One vector is turned by the same rotation once a tick. Each row is the vector after some number of ticks, and that number follows the row.
The counts run from 0 to 149.
[13,-17,18,23,-7,2,-4,-19,-20,-9,-22,17,-19,-15,7,5,9,12,-9,2,-19,20,-18,-23,8,3,-9,15,21,10,9,-17,-4,9,0,4,-24,-17,14,-8,20,-11,9,24,10,28,7,0,15,-16,3,-13,13,3,-29,29,19,-12,-11,18,-1,-13,8,7,-17,3,-28,3,-13,-19,10,13,4,31,7,7,-18]
76
[10,-9,-5,0,6,-10,-3,-4,-20,-6,-11,1,-21,-14,17,-3,32,-6,-18,1,-11,24,-6,-14,18,12,13,11,13,26,12,-6,-9,-7,-10,-11,-12,4,5,-5,30,2,-9,37,8,24,-1,-3,16,-3,11,-7,32,-12,-6,33,5,8,-16,12,5,-27,1,13,-15,2,-26,4,-30,-31,1,14,16,12,9,-14,-18]
52
[7,-10,18,8,-3,-6,9,-1,-10,-10,-26,12,-8,1,26,7,-2,4,-18,19,-13,19,-23,-15,3,8,14,4,29,16,1,-13,-8,10,-9,1,-12,-23,11,-2,23,-5,1,32,28,23,-6,17,12,-12,-3,-3,21,-25,-16,11,8,-12,-14,12,-14,-19,4,-9,-10,6,-37,-8,-23,-12,-10,2,-1,10,-2,-14,-38]
96
[13,-23,0,20,3,-8,-8,10,-31,0,-17,5,-7,-3,-1,0,15,-2,-2,18,-4,22,-10,-21,19,20,2,13,21,24,3,-23,0,15,11,13,-14,-4,8,-11,26,3,-1,35,16,23,8,9,10,-9,13,-9,13,-7,-15,19,5,-17,-8,12,-5,-21,2,18,-23,-15,-25,-6,-32,-31,5,9,-6,17,10,-18,-21]
141
[21,-12,-4,14,-5,11,-5,-2,-19,4,-16,6,-5,-13,20,-4,7,-8,-22,22,-9,28,-28,-15,9,20,2,25,18,13,8,-15,10,2,-12,-2,-14,1,17,-7,40,-15,-6,25,-7,7,-10,3,9,-1,2,1,38,-16,-18,35,-7,-3,-9,10,-3,-15,-2,2,-17,6,-26,-15,-30,-21,1,8,6,-3,2,-2,-16]
6
[4,-8,-4,2,-3,-6,22,-7,-13,-5,-25,7,-17,-13,25,1,4,-8,-20,11,-1,10,-12,-18,-3,2,16,9,23,19,5,-17,-5,-7,9,-9,-17,-9,11,-5,16,-2,-7,38,11,15,-15,14,15,-2,4,1,26,-15,-15,13,8,-18,-13,22,-5,-20,7,-6,-18,-9,-36,-5,-29,-26,-5,-7,7,31,9,-6,-35]
22
[22,-31,5,18,-10,5,6,-3,-14,-6,-26,-1,-8,-9,7,-1,4,-8,-5,13,-11,18,-21,-6,10,19,-4,16,24,18,0,-27,12,4,-4,13,-15,-2,4,0,24,3,-5,21,6,1,-4,3,13,-5,23,-5,20,-4,-15,30,19,-14,-6,14,-7,-20,-3,11,-20,-14,-32,-16,-38,-31,10,7,-3,12,4,-4,-31]
106
[6,-14,10,13,-7,2,-8,-11,-16,-11,-19,7,-17,-14,22,9,-4,8,-24,9,-20,28,-11,-4,18,31,12,2,35,9,-2,-13,-6,-1,-11,8,-16,-5,1,-10,31,-2,0,21,8,15,4,8,18,-17,10,-3,17,-6,-12,33,22,5,-4,22,-4,-31,3,6,-16,7,-36,1,-21,-26,-3,8,4,11,-2,-12,-14]
91
[17,-12,20,11,-1,-1,-8,6,-17,-2,-15,2,-3,-3,13,4,-1,-1,-15,25,-10,29,-27,-13,21,23,8,13,27,18,-3,-16,-3,13,-7,9,-8,-15,9,-9,35,-3,5,33,18,21,-3,4,5,-10,2,-2,18,-25,-15,17,5,-6,-7,8,-12,-27,-5,4,-8,2,-32,-7,-31,-18,-4,6,0,-7,-5,-18,-34]
94
[19,-23,-3,26,-6,-6,-7,6,-11,-5,-13,13,-8,-2,7,3,26,-6,-8,13,-7,26,-16,-15,10,9,5,17,3,31,18,-18,1,1,-6,8,-10,-13,21,-3,33,-4,-13,31,5,14,-10,-1,8,-15,19,-27,24,-11,-23,41,8,-3,-20,11,1,-4,9,4,-17,2,-27,-7,-20,-17,7,14,10,9,19,-4,-14]
113
[5,-17,8,15,2,-1,-12,7,-18,2,-12,3,-10,-5,7,5,5,-16,-11,15,-5,31,-17,-13,16,20,6,17,14,10,7,-22,0,1,11,5,-14,-9,1,-10,23,8,14,41,29,27,8,-3,9,-8,7,-3,11,-28,-17,12,5,-9,-3,17,-9,-34,-2,3,-13,-9,-38,3,-31,-13,0,2,5,16,12,-8,-38]
60
[9,-27,2,16,6,-7,-3,1,-15,-4,-16,6,-15,11,12,7,30,2,-16,-1,-23,25,-13,-13,12,20,16,12,11,23,12,-9,-1,16,-11,10,-10,-5,-4,2,22,2,2,25,27,19,10,14,19,-15,19,-18,23,-12,-16,26,16,11,-12,5,1,-24,4,8,-18,-6,-33,0,-27,-18,0,22,2,10,8,-10,-21]
65
[5,-15,11,9,-4,-8,15,-1,-5,-12,-27,12,-13,2,30,13,5,1,-18,11,-18,20,-21,-9,-1,8,20,3,23,19,3,-15,-9,6,-14,-2,-13,-22,7,2,19,-1,2,32,27,14,-8,18,16,-14,4,-8,22,-22,-17,15,15,-6,-15,14,-11,-16,4,-13,-8,7,-43,-3,-20,-14,-8,6,5,15,4,-11,-36]
97
[15,-10,-2,3,6,-5,15,4,-14,1,-20,-4,-11,-11,16,-5,14,-21,-13,16,0,17,-16,-13,6,10,8,22,14,21,7,-23,-4,-9,1,-10,-21,-1,10,-6,24,6,-5,40,10,12,-13,-2,14,0,10,6,27,-23,-13,7,-2,-12,-10,14,-7,-27,-1,5,-16,-9,-33,-14,-40,-25,-5,2,9,12,10,-8,-39]
134
[21,-11,10,13,9,-13,-8,4,-21,-3,-14,6,-6,-10,10,4,25,0,-13,19,-12,30,-7,-10,20,22,9,13,14,19,6,-19,-19,7,-10,5,-20,-12,19,-12,41,-2,-13,32,9,21,-7,1,20,-24,8,-1,20,-12,-15,17,3,-2,-10,2,-6,-22,-1,12,-11,10,-30,-9,-21,-27,-4,16,11,2,4,-20,-15]
127
[2,-19,-8,14,0,0,9,-7,-20,-3,-24,20,-15,-2,23,5,19,0,-19,9,-16,19,-14,-21,-12,-1,11,21,7,13,19,-15,5,4,2,-10,-18,-10,15,1,21,-14,0,27,14,16,-5,21,19,-14,5,-11,28,-17,-27,26,7,-8,-18,12,6,-6,11,-9,-20,2,-33,-6,-14,-6,-2,14,6,34,15,3,-16]
36
[6,-6,8,9,-9,8,4,-13,-16,-8,-27,12,-19,-22,30,4,-9,-3,-24,17,-13,18,-19,-7,-1,12,5,16,26,-2,6,-22,-2,-5,-6,-9,-27,-11,17,-7,31,-15,0,21,0,10,-12,6,16,-18,-1,9,21,-17,-21,23,9,-14,-10,20,-5,-17,0,-10,-13,14,-38,-10,-19,-14,-5,4,7,26,1,1,-23]
9
[18,-11,16,14,-10,6,-6,-7,-25,-7,-9,11,-9,-8,16,0,12,7,-14,13,-11,22,-30,-25,17,1,-6,16,19,22,6,-9,4,11,-10,-3,-9,-17,20,-3,34,-12,1,34,5,26,-2,2,-3,5,-6,-15,32,-19,-17,36,-3,-13,-22,10,-2,-7,-4,6,-7,9,-19,-3,-25,-21,6,6,5,3,2,-8,-31]
81
[10,-23,4,25,-15,-2,3,0,-10,-14,-23,18,-16,-4,12,11,13,2,-7,13,-14,17,-10,-12,-1,1,2,7,13,22,15,-24,-1,1,-2,4,-13,-23,19,-1,24,-5,-8,23,15,14,-9,9,13,-20,18,-21,12,-12,-22,39,22,-16,-22,16,-2,-1,10,-7,-14,3,-35,-4,-10,-16,5,9,7,28,17,-2,-23]
111
[19,-15,7,16,7,-13,14,2,1,2,-20,2,-5,-2,13,-2,24,-15,-14,11,-7,25,-21,-16,5,14,19,19,10,28,7,-15,-6,4,-5,5,-17,-12,9,-2,20,1,-5,35,17,13,-8,-4,20,-7,13,-10,32,-7,-24,15,5,10,-9,6,-12,-25,12,5,-14,-9,-39,-4,-35,-22,1,14,12,2,7,3,-26]
100
[11,-6,5,9,-9,10,5,-12,-18,-1,-24,12,-11,-22,28,-3,-5,-3,-25,23,-9,20,-26,-15,0,11,2,22,27,2,7,-18,4,0,-2,-7,-24,-7,20,-9,33,-17,2,26,-1,13,-11,8,13,-10,-4,12,29,-17,-21,24,-1,-15,-9,20,-3,-17,1,-8,-14,9,-30,-13,-23,-15,-5,0,4,19,-1,1,-21]
8
[9,-1,3,14,-3,4,-7,-9,-10,3,-13,5,-15,-22,20,-4,8,-17,-23,12,-4,35,-18,-12,14,18,9,18,14,14,13,-12,-4,-12,0,-5,-20,-9,14,-12,32,-4,5,38,2,21,-2,-17,11,0,0,-6,32,-13,-21,28,1,8,-7,20,-7,-28,9,4,-10,3,-30,4,-28,-19,3,2,14,7,8,5,-21]
87
[11,-8,-5,19,-9,2,1,-9,-27,1,-22,17,-11,-9,23,-4,9,12,-20,17,-13,18,-17,-28,3,8,10,14,25,22,9,-11,4,7,-2,3,-11,-11,24,-8,29,-21,-7,27,-4,14,-3,17,11,-6,-4,-10,40,-4,-22,39,-1,-6,-20,13,0,-4,13,1,-21,5,-22,-8,-19,-22,3,5,2,20,4,-4,-4]
116
[19,-19,-8,12,-6,10,-3,-4,-18,-1,-17,3,-10,-9,22,-1,15,-6,-23,14,-16,26,-23,-9,8,22,9,22,15,16,13,-12,10,2,-16,1,-12,2,14,-2,40,-10,-13,20,-6,4,-9,7,8,-8,8,-7,37,-12,-13,44,0,4,-13,9,-1,-13,0,4,-14,7,-26,-14,-27,-21,1,13,6,0,3,-5,-16]
5
[20,-14,-3,19,11,5,-6,-12,-26,5,-14,4,-9,-18,7,-9,18,-8,-17,11,-15,24,-16,-21,10,17,-5,33,12,9,12,-20,6,7,3,-2,-27,6,14,-10,29,-12,3,30,-1,13,2,2,20,-12,6,5,30,-2,-25,25,-3,-4,-5,5,4,-21,3,16,-20,1,-25,-14,-27,-22,9,19,10,19,8,4,-9]
40
[14,-22,11,11,-2,5,-13,-3,-27,-15,-13,3,-17,-14,11,2,16,-5,-13,9,-20,22,-13,-5,15,11,-15,19,15,7,11,-24,1,1,-14,-11,-20,0,6,-4,38,1,-4,19,11,19,-7,2,11,-15,15,1,9,-23,-10,33,11,-18,-13,13,5,-19,-22,5,-9,11,-28,-12,-21,-20,2,15,4,13,9,-11,-32]
45
[12,-18,-7,21,2,-6,0,5,-17,6,-17,2,-11,-9,1,-1,16,-16,-5,15,1,26,-6,-15,15,23,11,16,15,21,8,-27,-5,-3,14,12,-19,-4,7,-10,26,4,-3,34,10,17,2,-2,20,-9,16,-9,16,-6,-19,19,11,-7,-3,15,-6,-26,9,12,-26,-17,-31,-3,-33,-28,5,6,4,23,15,-4,-21]
26
[14,-20,7,2,-1,-14,10,-4,-22,-17,-21,2,-19,-4,25,6,17,10,-15,14,-14,15,-8,-8,14,11,11,0,24,28,1,-13,-12,4,-18,1,-14,-7,9,-1,29,-2,-19,27,9,15,-12,19,15,-17,13,-1,21,-11,-1,28,16,-6,-18,10,-4,-18,-4,4,-14,7,-29,-9,-24,-35,-8,11,4,10,2,-29,-20]
17
[16,-28,14,19,-6,0,-11,-12,-22,-17,-13,7,-20,-8,11,7,19,11,-11,-2,-24,20,-14,-12,17,9,-9,10,18,20,9,-17,0,9,-17,4,-15,-10,8,-2,29,-5,-4,19,11,22,3,-2,11,-18,16,-18,15,-1,-15,46,23,-4,-19,13,4,-14,-3,10,-13,6,-27,1,-16,-26,10,18,7,17,6,-6,-18]
78
[15,-3,11,5,9,-13,8,-4,-32,-7,-19,7,-12,-7,22,5,14,12,-18,20,-11,19,-12,-26,13,10,11,8,25,25,-3,-12,-15,13,-9,1,-17,-10,19,-10,29,-10,-11,38,9,24,-9,17,18,-12,-2,7,29,-14,-12,11,-2,-10,-15,2,-7,-16,2,10,-15,10,-27,-12,-22,-29,-9,9,6,10,-3,-22,-16]
129
[7,-34,-9,16,-6,3,-4,8,-24,-8,-18,6,-10,8,12,8,16,1,-8,15,-18,18,-14,-10,7,19,4,9,19,17,12,-23,10,12,-6,9,-6,-2,-2,-1,29,1,-5,20,22,9,2,24,12,-16,20,-8,14,-20,-9,36,13,-18,-12,11,5,-9,-3,1,-22,-7,-31,-11,-26,-20,0,13,-4,18,16,-20,-23]
31
[9,-31,-12,14,-5,2,2,11,-18,-5,-17,7,-11,8,16,3,24,-13,-11,12,-12,18,-17,-12,0,4,5,18,6,22,22,-20,13,4,-4,-3,-7,-3,7,5,28,1,-5,26,20,12,-3,18,12,-7,18,-14,24,-29,-14,37,6,-12,-17,12,5,-13,-5,-5,-19,-6,-32,-10,-30,-13,0,14,5,20,18,-8,-31]
146
[9,-20,11,9,-1,8,-1,-19,-36,-13,-21,10,-22,-16,16,1,6,11,-17,7,-21,14,-13,-13,7,10,-15,17,28,1,6,-21,5,6,-9,-9,-25,-1,6,-9,30,-12,0,17,6,16,0,16,15,-17,7,8,15,-9,-14,32,15,-23,-9,16,4,-18,-14,8,-19,9,-30,-10,-18,-23,0,10,1,30,3,-10,-15]
43
